One vector is turned by the same rotation once a tick. Each row is the vector after some number of ticks, and that number follows the row.
The counts run from 0 to 852.
118,122,80,111,77,106,93,114,120,118,97,68,76,91,74,70,112,83,144,96,110,115,64,116,104,117,98,85,97,95,150,94,93,97,114
741
112,114,123,98,114,154,100,106,106,71,113,97,136,110,104,96,117,110,128,116,91,119,125,132,112,103,135,83,102,91,111,89,91,79,147
794
129,128,89,115,93,92,75,50,91,116,50,102,66,89,97,119,96,103,109,89,79,117,88,82,88,85,102,83,109,116,67,106,78,110,124
568
113,129,78,103,30,122,96,95,109,97,135,109,104,91,109,85,95,94,120,86,103,110,76,103,81,103,93,65,85,105,101,102,86,65,119
96
125,133,103,99,117,102,86,88,87,106,142,85,119,105,66,96,103,111,149,87,121,125,99,115,111,83,147,99,83,119,90,96,95,105,130
523
126,82,99,127,98,116,95,103,116,118,54,105,49,105,105,76,79,98,123,110,75,95,126,110,73,115,76,77,127,94,117,71,82,97,79
280
99,105,121,103,114,86,62,67,109,145,62,71,95,90,76,110,51,85,106,112,79,70,102,111,98,85,107,109,110,110,103,69,89,113,73
69
88,102,132,76,120,130,93,68,98,86,89,110,103,99,101,138,74,86,114,110,88,91,114,124,83,99,135,94,97,110,50,85,80,72,88
713
119,130,92,105,84,98,83,95,111,126,104,65,91,72,61,88,105,84,145,103,111,117,64,103,112,115,114,103,95,106,139,99,100,102,122
740
96,121,78,88,95,118,89,71,104,95,59,92,74,99,97,93,107,73,121,102,69,89,75,107,83,111,52,76,113,83,98,82,86,65,96
159
83,87,100,115,86,105,87,93,105,94,74,95,65,71,93,142,89,74,126,120,72,94,84,116,76,118,113,103,99,91,58,69,117,92,104
708
108,79,149,115,82,123,91,128,119,79,84,108,106,110,108,137,74,123,94,109,95,84,139,130,95,81,140,97,105,90,69,79,95,88,115
421
89,128,93,99,82,138,126,105,114,75,107,92,92,128,102,71,123,85,112,104,98,118,76,117,112,98,94,74,77,58,107,109,72,67,119
40
90,62,105,122,103,147,98,129,106,92,75,86,95,107,103,65,93,76,127,112,82,115,96,123,81,125,121,80,97,90,127,73,119,89,107
457
105,95,110,125,60,80,77,68,121,109,116,88,95,84,90,75,78,101,104,115,55,73,107,107,87,83,84,108,102,102,98,58,135,97,92
146
94,112,128,96,61,128,97,87,104,104,97,93,144,78,112,110,78,80,98,92,97,122,75,97,97,104,161,91,72,119,112,120,89,87,127
385
122,88,145,91,76,88,117,94,123,72,48,93,57,72,80,123,103,99,103,88,98,106,88,85,104,106,132,124,92,94,75,110,100,85,105
549
75,104,126,62,99,116,81,66,92,91,94,101,121,78,97,138,70,71,115,104,82,85,90,114,83,101,127,107,90,110,69,77,84,63,80
714
100,130,149,97,96,111,107,106,137,98,96,75,115,101,71,126,105,111,101,119,108,83,105,126,140,82,146,120,86,80,101,104,88,94,125
542
94,90,105,125,119,124,106,81,92,87,77,72,79,86,81,98,118,89,132,124,67,145,84,104,111,111,133,104,87,92,97,95,118,111,145
454
110,142,123,70,92,132,88,70,86,83,102,94,125,104,95,130,100,111,103,114,84,112,106,104,121,92,107,96,99,91,75,97,57,72,139
504
97,108,104,83,61,105,94,71,94,81,68,83,79,90,95,94,88,86,94,105,62,92,71,87,94,104,57,94,91,72,74,79,81,60,98
842
79,102,97,125,122,126,129,61,118,108,74,114,71,136,99,56,94,83,118,87,78,102,112,121,87,68,111,74,80,101,96,110,98,106,73
319
96,78,114,108,74,123,102,110,114,62,58,116,71,108,112,98,100,93,101,95,76,76,105,113,69,95,86,90,105,86,65,72,114,65,97
84
130,138,104,97,103,96,93,85,104,114,109,70,98,78,58,93,107,96,151,98,112,126,77,100,123,106,134,110,88,112,125,102,95,110,127
739
108,99,115,128,116,93,106,94,130,96,84,90,59,131,73,63,105,116,120,108,77,71,132,124,104,66,84,107,96,77,99,77,113,107,87
825
99,90,115,121,70,108,92,113,144,109,112,86,90,88,87,97,79,92,119,129,77,69,122,136,93,106,88,105,111,89,124,58,114,84,94
830
98,112,109,125,113,101,125,99,135,98,75,82,58,135,71,81,114,113,113,109,83,86,117,117,125,65,93,102,86,61,98,101,87,105,104
199
105,95,135,82,45,104,67,109,118,94,79,99,116,74,101,126,76,93,90,87,107,58,84,116,76,101,110,106,107,120,91,74,111,63,102
424
112,96,108,112,117,91,109,87,74,81,111,87,86,120,74,65,96,111,135,82,96,136,99,95,98,75,138,104,59,92,64,84,109,111,105
181
75,107,122,95,120,122,79,48,91,95,92,75,128,84,94,100,95,84,113,137,51,112,99,111,109,96,120,105,93,103,107,83,112,95,123
790
107,104,77,122,104,111,75,70,91,103,55,99,80,124,109,65,103,100,111,89,61,88,99,109,72,81,62,74,112,99,91,73,101,97,109
571
87,102,82,138,100,138,100,91,121,123,122,121,97,124,116,85,73,86,138,103,92,94,124,139,71,83,124,62,94,115,94,94,92,105,89
654
142,134,126,94,73,71,85,72,119,110,110,75,92,68,59,88,98,114,114,94,100,103,97,91,123,86,111,120,94,111,126,103,101,98,123
271
122,136,103,105,58,72,75,79,131,113,108,73,79,68,64,115,108,107,114,102,99,71,83,112,116,85,85,120,105,95,112,83,118,91,114
487
